In the data rows, zero lies at 7.5, halfway between 7 and 8.
Each row has a hidden score. How much does it go up from the first row of each pair to the second? 15 means little or no change, 30 a big rise and 0 a big fall. The score is a weighted sum of the row's numbers plus the product of two more (or one squared), each taken from its middle value.
8/11/7/5/10/9/6/3/3/11
7/8/7/9/8/8/6/8/7/10 -> 14
9/6/6/8/5/10/7/9/8/8
8/5/8/8/4/4/10/11/10/7 -> 25
6/7/8/7/9/5/5/6/6/9
8/9/5/7/6/9/7/9/9/7 -> 12
7/9/7/6/8/6/5/7/8/10
5/10/8/5/11/7/3/4/6/11 -> 16
10/9/8/2/13/6/6/3/2/12
10/11/8/3/13/6/6/1/1/8 -> 17
8/8/6/6/8/8/4/7/7/10
8/5/7/8/6/7/6/9/10/7 -> 14
7/3/11/12/3/6/12/13/12/2
7/5/8/6/11/6/4/4/4/12 -> 10
9/3/8/9/4/9/10/9/10/7
10/8/5/4/11/7/3/5/4/12 -> 25
9/10/4/2/10/11/5/3/4/9
8/4/8/8/3/11/10/12/10/5 -> 10
9/10/6/3/13/3/5/3/3/11
6/11/7/5/11/7/3/5/6/12 -> 7
9/2/11/11/2/5/13/13/12/2
8/10/6/5/13/6/6/3/2/11 -> 20
7/6/8/7/7/7/7/9/7/9
9/12/7/4/11/5/4/4/4/10 -> 20
6/8/5/8/7/6/3/7/6/8
8/10/8/6/11/10/4/5/7/12 -> 10
8/6/12/10/4/8/12/11/12/6
9/9/6/1/11/9/5/3/3/10 -> 17
9/6/13/12/4/8/14/14/11/3
9/9/8/6/10/6/5/4/3/9 -> 16
6/8/10/10/5/7/11/13/12/6
7/10/5/6/10/6/4/3/4/8 -> 13
6/11/7/8/11/9/6/5/6/12
8/8/6/5/10/9/5/5/5/11 -> 16
7/6/8/10/6/5/7/10/10/7
9/10/9/4/11/9/3/6/4/12 -> 12
8/8/6/6/9/6/3/6/5/11
6/8/8/8/10/8/4/7/10/11 -> 11
7/7/10/13/5/9/10/13/10/7
7/5/8/9/3/7/8/11/11/2 -> 25
7/4/3/7/5/6/5/7/8/2
7/6/6/5/7/7/5/8/8/8 -> 15
6/9/7/4/12/9/6/3/3/10
7/6/6/8/5/9/8/10/9/6 -> 17
6/4/8/10/6/7/7/9/9/5
7/4/12/12/4/6/12/14/14/2 -> 22
6/5/10/11/2/10/15/12/15/0
5/9/8/6/11/5/6/6/7/10 -> 19
9/8/7/5/11/8/3/5/4/10
8/7/7/4/11/7/4/4/5/9 -> 18
8/4/9/11/6/6/10/10/10/9
7/7/4/8/7/11/6/8/9/8 -> 16
8/12/6/6/10/9/6/4/4/10
10/2/8/10/1/6/12/12/12/0 -> 13
7/4/7/10/1/5/10/11/12/3
6/4/8/12/5/7/12/11/12/4 -> 10
9/7/6/8/9/5/4/5/6/10
8/5/8/10/4/8/13/11/11/3 -> 15
7/2/8/13/1/7/13/13/12/0
9/3/9/9/3/8/10/11/11/4 -> 11
8/10/6/6/11/9/6/3/4/12
6/9/8/7/11/6/6/5/3/10 -> 14
5/8/8/9/8/6/6/8/9/7
10/9/9/5/13/6/3/4/1/14 -> 11
9/11/6/2/11/8/7/2/1/9
8/3/9/11/1/6/15/13/12/0 -> 14
7/9/5/5/8/10/2/5/6/9
10/6/6/5/5/4/6/9/9/8 -> 17
5/9/7/7/11/9/5/4/6/10
6/8/8/5/13/8/6/4/4/11 -> 18
10/7/6/4/9/7/4/4/4/9
8/8/6/10/5/10/8/9/9/9 -> 12
9/9/8/6/10/9/6/7/8/10
8/8/8/8/11/5/5/5/5/14 -> 20
8/6/8/9/5/8/9/11/11/8
7/11/7/4/11/12/5/6/6/12 -> 14
7/7/8/6/10/10/5/5/5/9
8/8/10/11/7/12/8/11/10/12 -> 7
7/13/7/5/10/8/7/4/4/10
5/3/11/12/3/7/15/13/13/0 -> 16
9/9/7/4/11/8/7/2/3/9
9/7/5/4/11/8/2/3/3/11 -> 12
7/5/8/9/4/9/13/12/12/1
5/7/10/10/5/8/8/11/11/6 -> 20
7/6/11/12/4/5/14/13/13/4
7/9/7/6/10/11/6/6/6/12 -> 6
7/4/6/10/3/7/12/11/10/0
9/4/9/9/3/9/12/11/10/6 -> 7
5/7/5/9/6/7/6/8/11/6
8/7/11/9/3/9/15/13/12/4 -> 13
10/11/6/4/11/11/5/4/4/12
8/7/4/7/5/7/7/9/8/6 -> 26
5/7/6/11/6/8/8/9/10/6
8/7/6/11/5/7/5/8/7/7 -> 16
4/2/11/11/4/10/14/12/12/3
7/5/4/7/5/5/7/8/10/6 -> 25
7/7/8/8/6/7/4/9/9/6
8/9/7/7/10/7/3/6/6/12 -> 8
9/4/7/8/3/8/11/10/11/4
9/9/8/4/10/8/3/5/5/10 -> 19
7/4/10/13/0/10/15/13/13/0
8/10/8/3/13/8/5/2/0/9 -> 15
7/9/6/7/9/10/4/7/8/9
7/8/8/10/3/12/13/11/13/3 -> 15
6/8/5/8/7/11/7/7/8/6
9/10/7/8/9/7/7/8/8/12 -> 20
7/12/9/8/8/9/10/9/10/11
8/9/8/3/10/8/3/4/3/8 -> 20
9/11/6/5/13/9/8/3/3/12
8/10/5/6/11/7/5/3/4/10 -> 13
7/6/9/12/6/9/8/10/11/7
7/7/7/6/8/9/5/9/9/10 -> 17
7/9/6/8/5/6/8/8/8/8
11/10/7/1/13/12/7/3/2/11 -> 4
8/6/6/8/5/6/6/8/7/5
7/9/6/6/11/9/4/5/6/11 -> 10
10/9/8/4/13/4/2/4/3/12
10/9/6/6/11/7/5/4/3/12 -> 13
7/10/7/4/11/9/5/3/4/9
7/10/7/6/9/7/6/6/5/9 -> 18
7/8/7/13/2/10/13/12/12/2
5/8/4/9/7/7/2/6/7/8 -> 14
7/5/10/9/3/9/15/13/14/1
7/5/10/10/2/5/14/12/12/3 -> 20
6/6/9/9/4/8/8/11/11/5
6/8/7/12/4/7/11/10/12/5 -> 13
8/11/7/2/10/10/6/4/3/9
6/9/9/5/13/9/7/5/4/11 -> 11
7/9/6/7/10/8/4/5/6/9
9/7/7/9/2/6/10/11/11/4 -> 19
9/9/6/9/8/9/7/7/7/8
8/8/6/8/8/6/4/6/7/10 -> 19
7/6/6/7/9/6/1/5/6/8
7/9/7/11/7/7/4/7/7/10 -> 12
9/7/10/10/2/6/15/13/12/3
8/6/9/10/4/7/12/12/11/5 -> 13
6/3/10/12/6/7/8/11/10/6
7/8/6/8/8/10/6/8/7/9 -> 12
6/9/8/5/13/8/6/2/4/9
8/8/9/10/3/12/12/11/12/3 -> 13
7/13/7/5/12/10/6/2/3/10
7/9/9/6/12/4/5/3/4/10 -> 25
8/7/9/12/1/9/15/12/13/0
7/6/8/8/6/8/8/10/10/7 -> 14
4/7/6/10/7/5/5/8/9/7
8/5/8/11/3/7/9/12/10/4 -> 15
7/6/7/6/9/7/4/7/7/10
9/7/8/4/12/3/5/2/2/8 -> 22
7/12/8/4/13/7/5/5/4/14
8/3/7/9/6/5/9/8/10/5 -> 12
7/10/8/4/12/7/6/3/4/12
5/7/8/11/6/6/6/9/9/7 -> 14
8/10/8/4/12/5/6/3/3/11
7/8/3/7/6/10/6/6/7/6 -> 8
6/9/6/4/9/7/6/6/7/11
8/8/6/1/10/7/6/2/4/5 -> 15
5/8/7/7/11/9/3/5/5/11
9/10/7/4/12/10/4/4/4/10 -> 18
7/5/7/9/5/11/11/11/12/6
5/6/8/11/3/9/11/11/11/2 -> 17
6/7/6/12/6/6/6/8/9/8
6/8/9/9/6/5/7/8/10/8 -> 23
6/4/12/10/3/7/15/14/13/4
10/4/7/7/3/7/6/9/10/7 -> 2
7/5/10/11/4/6/12/12/11/2
7/5/10/12/1/5/14/13/12/1 -> 18
10/10/8/2/13/7/7/3/3/13
7/5/10/11/4/7/9/11/9/6 -> 16
7/6/8/10/7/7/7/9/9/8
8/10/9/3/13/11/8/2/3/9 -> 13
8/3/11/12/3/7/15/13/13/1
8/10/6/5/12/8/5/4/3/10 -> 15
9/12/10/2/13/8/8/3/3/10
7/8/7/9/6/11/5/9/8/8 -> 6
9/12/4/6/10/6/5/4/2/8
9/8/8/2/12/7/6/2/1/11 -> 13
6/8/10/9/7/8/8/11/10/8
9/8/8/3/12/10/5/3/2/11 -> 9
6/4/9/9/6/8/6/10/11/6
7/11/7/7/9/6/6/6/8/10 -> 17
8/9/7/9/7/9/8/9/9/6
6/3/10/10/3/7/9/11/10/4 -> 22
10/11/7/1/9/5/5/3/3/9
7/8/8/8/10/7/4/6/5/11 -> 6
9/5/7/10/3/6/12/12/10/2
6/9/9/10/6/10/10/10/11/7 -> 9
7/7/9/11/2/8/14/13/13/2
5/7/9/10/3/13/11/11/12/2 -> 9
7/1/8/12/3/4/11/12/9/2
6/10/8/6/10/7/7/4/6/9 -> 15
7/2/10/12/3/5/12/12/12/2
9/10/9/5/13/7/5/2/3/11 -> 12
10/6/5/9/5/9/10/10/10/5
11/9/10/2/14/8/6/3/2/12 -> 11
7/10/7/5/10/10/7/4/3/10
7/4/7/10/6/9/7/9/10/7 -> 13
8/10/5/6/10/11/5/4/5/9
10/11/6/3/13/6/6/2/2/9 -> 26
6/6/9/15/2/3/14/13/11/0
8/7/8/8/10/7/3/6/6/10 -> 9
7/6/8/13/2/8/15/11/12/1
8/4/8/9/3/8/11/12/11/4 -> 14
7/6/8/12/3/7/12/12/13/2
6/8/6/8/7/10/6/8/9/9 -> 10
9/12/8/4/11/7/5/3/2/7
7/10/6/5/9/8/4/5/5/10 -> 12
8/13/9/3/14/7/8/3/3/13
6/6/6/8/7/9/6/8/10/7 -> 8
6/10/6/7/11/8/4/4/5/10
6/9/8/10/8/7/5/8/9/11 -> 18
8/5/9/9/1/7/15/12/13/0
8/7/10/12/2/7/15/13/12/3 -> 13
6/9/6/5/11/10/4/5/5/9
8/9/9/11/6/9/8/10/8/8 -> 18
5/10/7/3/10/8/5/4/5/9
7/6/6/9/5/11/9/9/9/3 -> 6
9/10/8/2/12/4/6/2/2/10
9/9/7/4/12/5/3/3/3/11 -> 10
6/8/7/6/8/8/4/6/8/10
8/10/9/3/12/4/6/3/1/11 -> 22
9/10/9/2/13/6/4/2/1/11
10/4/7/8/2/8/15/12/10/5 -> 13
10/4/6/8/5/6/6/9/8/7
8/5/8/9/5/6/7/11/12/5 -> 19
7/6/12/9/3/7/14/13/14/3
6/3/10/11/2/10/15/12/12/0 -> 7
7/4/7/10/3/5/11/11/11/4
7/5/6/7/8/6/5/6/6/6 -> 11
9/9/6/3/10/5/5/4/4/9
9/6/4/7/10/5/2/3/3/8 -> 9
6/6/7/7/8/7/4/5/6/9
8/8/8/8/5/9/12/12/11/7 -> 14
9/6/10/8/4/6/8/12/11/7
6/8/5/6/7/11/7/7/8/9 -> 14
6/7/6/11/3/10/9/10/11/3
7/9/4/5/8/9/6/5/6/8 -> 21
9/7/8/2/12/7/5/3/3/12
7/5/5/8/6/10/7/8/8/8 -> 13
8/8/7/5/11/8/3/4/4/12
8/7/10/9/4/7/10/12/11/6 -> 19
9/8/7/3/12/7/7/3/3/10
7/4/5/12/3/7/9/11/10/3 -> 12
5/4/8/12/4/6/14/11/12/1
8/10/5/5/10/7/5/6/4/10 -> 17
6/4/10/10/3/10/10/11/12/2
5/10/8/7/13/8/5/4/5/10 -> 6
5/11/7/8/5/9/9/10/11/8
6/10/7/9/10/5/6/7/8/10 -> 16
